Small tables with named rows and columns. After each table, cells are looked up by row and column.

Table rako
columns: kapoze, kazim, dakedol, ziv, fov, gup, vedogo
fetep: [591, 435, 683, 418, 234, 639, 770]
nesolo: [311, 642, 728, 658, 343, 568, 662]
zeg: [340, 564, 843, 718, 74, 796, 769]
tiloma: [358, 550, 734, 647, 210, 680, 672]
kazeg: [443, 516, 615, 557, 317, 556, 522]

nesolo, kazim: 642
kazeg, fov: 317
nesolo, kapoze: 311
zeg, kazim: 564
tiloma, gup: 680
tiloma, kazim: 550
tiloma, ziv: 647
kazeg, kapoze: 443
fetep, kapoze: 591
nesolo, vedogo: 662
Row with the largest gup: zeg

Table letod
,detim,dal,kom,vuk,zupat,rifeb,bizef
rarove,59604,39181,30911,53106,65034,57738,39038
benefi,58281,36303,30595,53907,63522,56474,38208
lufafiz,55581,28233,31353,59935,55962,56934,37667
rifup,59139,36467,31663,53548,65371,58038,36927
ropakup,54006,25444,35267,60806,52254,54846,42321
bogo,41349,24806,57180,31609,63386,39296,13526
gev,43018,24191,55088,33005,60020,40492,15699
dinira,58465,36948,31402,54252,60566,55621,41170
rosuva,56313,28115,34720,57596,56874,53959,39465
kuzap,52540,28656,34670,59894,50520,53815,42065
mavirek,34837,10540,65458,28082,51053,33851,10753
kud,55297,32713,33315,56067,55302,56425,37570
kug,73246,49215,23532,49558,91424,71170,30494

mavirek, bizef -> 10753
rosuva, kom -> 34720
mavirek, detim -> 34837
lufafiz, detim -> 55581
ropakup, bizef -> 42321
rosuva, bizef -> 39465
gev, bizef -> 15699
bogo, kom -> 57180
kud, vuk -> 56067
kug, rifeb -> 71170
bogo, dal -> 24806
lufafiz, zupat -> 55962
gev, rifeb -> 40492
Row with the largest dal: kug

rim =
|  | nunode | rozak |
|---|---|---|
| saz | 0.8 | 0.7 |
| lel | 0.8 | 0.8 |
| rerofib | 0.2 | 0.3 |
| morom | 0.9 | 0.8 |
| zuriba | 0.8 | 0.7 |
| nevili | 0.1 | 0.1 |
| saron | 0.1 | 0.1 |
| fov | 0.8 | 0.7 |
| dubitin | 0.9 | 0.8 |

saron, nunode => 0.1
zuriba, rozak => 0.7
lel, nunode => 0.8
lel, rozak => 0.8
dubitin, rozak => 0.8
morom, rozak => 0.8
saz, nunode => 0.8
morom, nunode => 0.9
zuriba, nunode => 0.8
fov, rozak => 0.7
rerofib, rozak => 0.3

nulikun
         bebasor   zod   sal   rek   fif
vof         -0.3  -0.2  -0.2   0.3   0.5
gilire      -0.3  -0.2  -0.3   0.4   0.4
dinu         0.2   0.1   0.5  -0.4  -0.3
gopa        -0.2  -0.1  -0.3   0.4   0.4
mif         -0.3  -0.3  -0.1   0.3   0.4
dek         -0.3  -0.4   0.7  -0.5   0.1
dizesa      -0.4  -0.5   0.7  -0.5   0.1
fopunak     -0.3  -0.2  -0.2   0.3   0.5
giziru      -0.1  -0.2  -0.2   0.4   0.4
monolo       0.4   0.3   0.2  -0.2  -0.3
nulinu       0.7   0.8  -0.4   0.4  -0.2
sesuv        0.4   0.3   0.4  -0.3  -0.3

What is the bebasor of dizesa in nulikun? -0.4
What is the sal of gilire in nulikun? -0.3
What is the rek of vof in nulikun? 0.3
What is the zod of fopunak in nulikun? -0.2
What is the fif of sesuv in nulikun? -0.3
What is the sal of mif in nulikun? -0.1
What is the rek of fopunak in nulikun? 0.3
What is the rek of dinu in nulikun? -0.4
What is the bebasor of gilire in nulikun? -0.3
What is the fif of dek in nulikun? 0.1
What is the fif of giziru in nulikun? 0.4
What is the bebasor of dek in nulikun? -0.3
What is the fif of nulinu in nulikun? -0.2
What is the bebasor of dinu in nulikun? 0.2
What is the bebasor of fopunak in nulikun? -0.3
What is the zod of mif in nulikun? -0.3
What is the zod of gilire in nulikun? -0.2

